128 stands for zero in the data rows.
Here are some points:
[108 119 168  44 152 244 104 166 145  54 152 151 127 137 165  61 100 107
 149 115 124 134 182  74]
[ 78 120 189  95  51  23  82 125  88 164 149 155 171  83 107 230 109 162
  52 134 144 128  83  62]
[101 150 149  79 169 207 118 165 121  83 158 124 117 111 163  52 104  78
 121 142 130 104 140  86]
[178 131 136 148  97 205 169 154 219 111  52  75  89 255 106  81 166 153
 202  70 141 138 150 133]
[141 152  91 138 236 217 129 124  61 159 150  80 170 106 146  86  91  24
  86 156 156  82 183 187]
[107  90 165 121  97  38 107  95  94 182 106 118 215  91  88 216 131 127
  88  96 169 127  89 117]
[102  88 136  76  98  33  73  82 139 124 113 208 164  74 143 185 114 162
 173 104  99 181  96 113]
[137 152  88 150 235 213 140 122  63 156 142  76 160  99 134  86  92  24
  81 151 159  81 175 198]
[156 132  64 222  97  85 172 113 148 144 142 114  69 161 109 131 178 197
 138 166 103 133 118 192]
[ 78 118 202 100  50  20  87 123  95 164 147 154 167  81 108 233 119 156
  53 143 142 132  86  61]
[ 75 121 187  96  28 137 159 142  94 105 144 110 176  94 101 144 135 191
 107 125 121 134  49  57]
[153 193 135 157  58 160 159 178 161 139 121 117  47 215 142 175 115 145
  90 172 104 126 170 110]
[138 116  99 134 204 208 140 116  53 156 160  77 198 109 117 107 122  75
  76 149 167  86 167 187]
[107 146 151  82 183 213 111 164 112  75 163 122 120 103 166  48  95  74
 112 143 132 107 141  87]
[182 150 126 179 137  41 117 154 191 190  68  95  80 206 120 163 139 115
 118 119 161 112 139 146]
[ 95 118  90 165  88  87 165  74  53 143 161 147 173  36 104 167 145 181
 121 151 105 140  63 162]
[ 94  81 128 123  78 111 157  86 122  80 144 155 177  57  95 110 168 197
 186  98 102 157  31 112]
[115 177 116 131 189 194 120 153  60 137 189 110 131  91 162 109  75  46
  47 203 124  91 176 136]
[127 103  70 134 217 143 116  92  68 118 202 147 159  55 137  88 143 112
 130 167 115 118 159 182]
[ 92 121 106 129 110 121 166  98 110  89 121 145 139  52 123  79 141 158
 198 107  95 160  31 119]
[165 133  93 170 141   0  93 125 199 143 112 165  36 154 138 129 155 149
 166 139 112 138 115 152]
[170 115 133 175  88 144 199 148 192 125  87  49 102 221  77 100 200 182
 161  96 152 110 112 136]
[184 161  99 190  95 176 184 140 157 153  74  75  94 232 117 151 129 128
 133 123 135 121 175 170]
[ 98  92 129  86  78 149 146  98 145  62 107 172 164  75 127 102 144 187
 222  79  88 183  69 106]
[134 120 121 109 224 223 133 132 118  96 125  82 164 127 127  28 118  53
 147 104 163 101 141 133]
[177 118 124 171  86 153 183 149 185 128  83  50 109 222  79  95 196 182
 165  91 152 110 120 137]
[155 181 129 167  60 165 161 168 161 135 125 120  46 215 144 163 123 148
  92 163 102 133 184 111]
[153 148 169 124  43 183 156 189 212  83  92 123  43 231 135 108 140 176
 156 105 106 141 141  71]
[180 131 136 143  91 194 178 157 227 104  52  78  86 250 114  90 154 160
 207  69 141 138 145 133]
[ 99 113 166  74 146 203 114 157 112  79 176 119 141 112 133  67 132 122
 111 141 147 110 137  76]
[138 117 128 102 255 110  66 125 112 163 126 112 164 103 147 105  95  26
 102 123 165  99 178 152]
[165 161 119 181 123 160 192 158 196 124  61  50  72 229 104  72 163 129
 173  97 142 110 117 141]
[144 181 140 166  73 153 170 195 206 106 112  90  27 208 131  90 149 148
 128 135 117 122 118  85]
[187 159  89 191  97 202 178 135 157 164  75  77  94 229 113 149 132 126
 129 123 129 116 183 178]
Then 10 other points, each followed by its number:
[110 150 136  88 165 241 105 160  87 112 187 148 142 115 166 118  73  62
  72 165 118 114 191 112] 0
[ 84 125 195  62  52  73  77 137 118 138 119 180 165 111 135 222  85 134
  89 120 122 154 126  53] 1
[ 94 123 109 128 118 117 158 101 113  84 126 150 146  52 124  89 135 156
 185 102  93 159  32 119] 2
[150 176 148 162 101  28 100 176 190 160 109 124  35 191 152 178 129 124
  85 158 126 118 134  94] 3
[147 151 175 122  47 191 154 179 222  87  98 120  40 248 131 101 141 181
 160 111 106 149 147  72] 4
[106 117 173  44 156 250 102 165 141  56 151 148 133 141 160  56 102 101
 142 114 128 129 172  72] 5
[168 138  62 222 106  91 173 114 145 135 147 118  66 162 109 133 186 195
 140 164 108 131 121 187] 6
[185 126 132 142  90 200 175 159 213 103  52  81  85 250 107  88 164 158
 198  69 138 137 148 133] 7
[135  83 133  98 203 210 141 125 110 100 126  82 188 128 104  49 148  98
 155  94 174 105 145 141] 8
[122 102  65 144 207 145 123  95  69 114 203 155 149  57 139  81 138 124
 129 168 115 117 139 191] 9
Which two of these numbered points are nearest to each point below, ignoring the 3 directions in which the first points spread most? Their numbers follow each, nearest first.
[ 83 129 194  61  51  71  76 133 130 142 118 179 160 113 142 223  83 145
  86 126 120 152 126  53] > 1 5
[142 183 130 166  60 170 155 172 162 128 122 115  48 226 143 162 115 150
  93 166 102 131 176 117] > 0 4
[ 85 131 207  61  54  65  75 134 119 132 120 180 152 103 143 228  85 139
  86 119 117 157 123  54] > 1 5
[104 148 162  74 199 100  46 156 117 134 167 166 123  97 171 126  80  44
  64 155 149 103 166  92] > 3 5
[134  85 133 101 197 218 136 128 110  99 136  80 190 120 105  51 148 100
 150  94 176 105 140 146] > 8 7
[161 133  94 175 143   0  93 127 199 140 109 166  35 159 144 143 156 149
 156 137 116 140 122 141] > 3 9
[159 184 125 162  56 166 164 173 158 138 118 113  48 209 138 169 120 148
  97 162 103 126 173 115] > 0 4
[143 140 174 143  68  18  96 155 184 166 127 128  63 189 118 194 158 165
  81 152 143 126 142  87] > 3 4
[132  83 137  93 203 216 142 126 111 100 141  80 199 121 106  50 141  94
 149  93 161 103 137 146] > 8 7
[143 124 103 113 205 237 127 124  83 135 134 106 170 130 142  96  92  51
 112 128 139 109 210 175] > 7 5
[178 120 127 173  94 139 186 144 194 127  84  50  98 235  79 102 189 173
 168  94 156 118 108 146] > 8 7
[147 155 161 125  46 191 145 178 216  91  99 120  42 240 133 110 137 182
 157 106 106 142 146  71] > 4 5
[113 120 169  42 152 242 111 168 142  58 148 149 132 134 154  57 101 101
 146 113 121 133 173  67] > 5 4
[ 87 129 203  62  52  64  75 132 121 137 126 183 157 105 139 219  83 134
  92 116 119 157 121  52] > 1 5
[ 88 124 199  61  51  70  80 133 123 126 120 186 161 106 143 233  83 146
  92 121 118 157 124  52] > 1 5
[ 94 120 104 126 109 113 161 102 116  86 120 145 140  47 125  92 138 159
 198 108  95 154  31 116] > 2 6
[177 125 145 139 111  79 106 144 222 168  58 118  88 230 122 153 137 128
 151  87 158 136 184 131] > 5 7
[ 85 125 195  65  55  66  79 133 118 141 115 178 157 111 142 223  84 147
  82 116 120 156 118  53] > 1 5
[193 161  95 177 106 185 180 141 163 160  73  77  89 234 117 144 134 134
 132 123 129 119 187 177] > 7 5
[155 155 169 128  48 179 161 185 220  86  96 119  43 241 131 105 143 165
 156 111 103 146 149  73] > 4 5
[161 106 108 131 122  37  83 129 219 122  95 182  47 198 143 150 160 179
 192 109 104 173 160 137] > 5 3
[ 83 123 195  62  56  68  85 132 128 136 125 177 160 107 143 209  84 131
  84 122 121 156 125  55] > 1 5
[126 103  69 137 214 149 120  95  68 116 204 153 152  57 135  85 141 114
 127 164 123 116 147 194] > 9 6
[ 94 118 111 132 110 115 158 102 112  86 123 154 140  52 119  85 142 159
 188  96  95 154  32 123] > 2 9
[147 155 172 122  43 182 160 181 220  81 102 125  39 229 136 107 151 176
 156 110 107 149 141  68] > 4 5
[183 130 135 139 112  75 102 147 215 169  57 112  91 241 123 175 141 140
 146  98 153 136 181 136] > 5 7
[138 118  94 148 215 193 134 111  51 152 155  78 198 106 116 113 123  74
  81 154 171  84 173 185] > 8 7
[150 192 129 172  57 173 148 174 154 141 115 117  47 228 142 179 116 158
  93 158  99 122 177 118] > 0 4
[121  69 101  92 195 167 120 104 123  57 171 159 147  80 119  26 160 150
 202 116 126 139 114 144] > 9 6
[156 185 133 181  57 157 167 173 166 138 116 114  46 208 146 164 116 152
  90 161 105 122 176 118] > 0 4
[150 138 172 118  67  63  80 170 207 144 107 151  46 226 153 192 126 149
 118 132 122 144 181  76] > 5 3
[ 85 123 197  66  54  69  74 135 123 137 121 180 152 105 147 224  85 140
  88 128 120 154 123  53] > 1 5
[ 93 125 108 127 103 115 162  97 122  86 115 143 142  54 122  82 137 170
 194  99  94 157  30 122] > 2 6
[149 158 167 117  48 178 153 187 215  75  98 120  41 232 131 110 153 179
 162 108 110 143 147  70] > 4 5
[ 90 119 111 126 113 120 158 101 121  90 119 153 135  49 125  87 144 170
 199 100  95 157  32 122] > 2 9
[183 118 140 135 120  82 106 143 215 164  59 114  85 242 120 175 137 143
 144  87 150 136 176 135] > 5 7
[160 101 106 162 112   0  99 115 197 142 128 162  67 166 110 156 196 201
 160 134 118 145 116 141] > 9 6
[ 93 119 109 130 111 116 162  99 121  85 121 144 136  52 123  77 138 164
 185 107  96 153  32 125] > 2 6
[151 140 160 163  44 131 165 174 185 106 127  87  56 207 106 113 179 189
 127 139 119 120 109  80] > 4 5
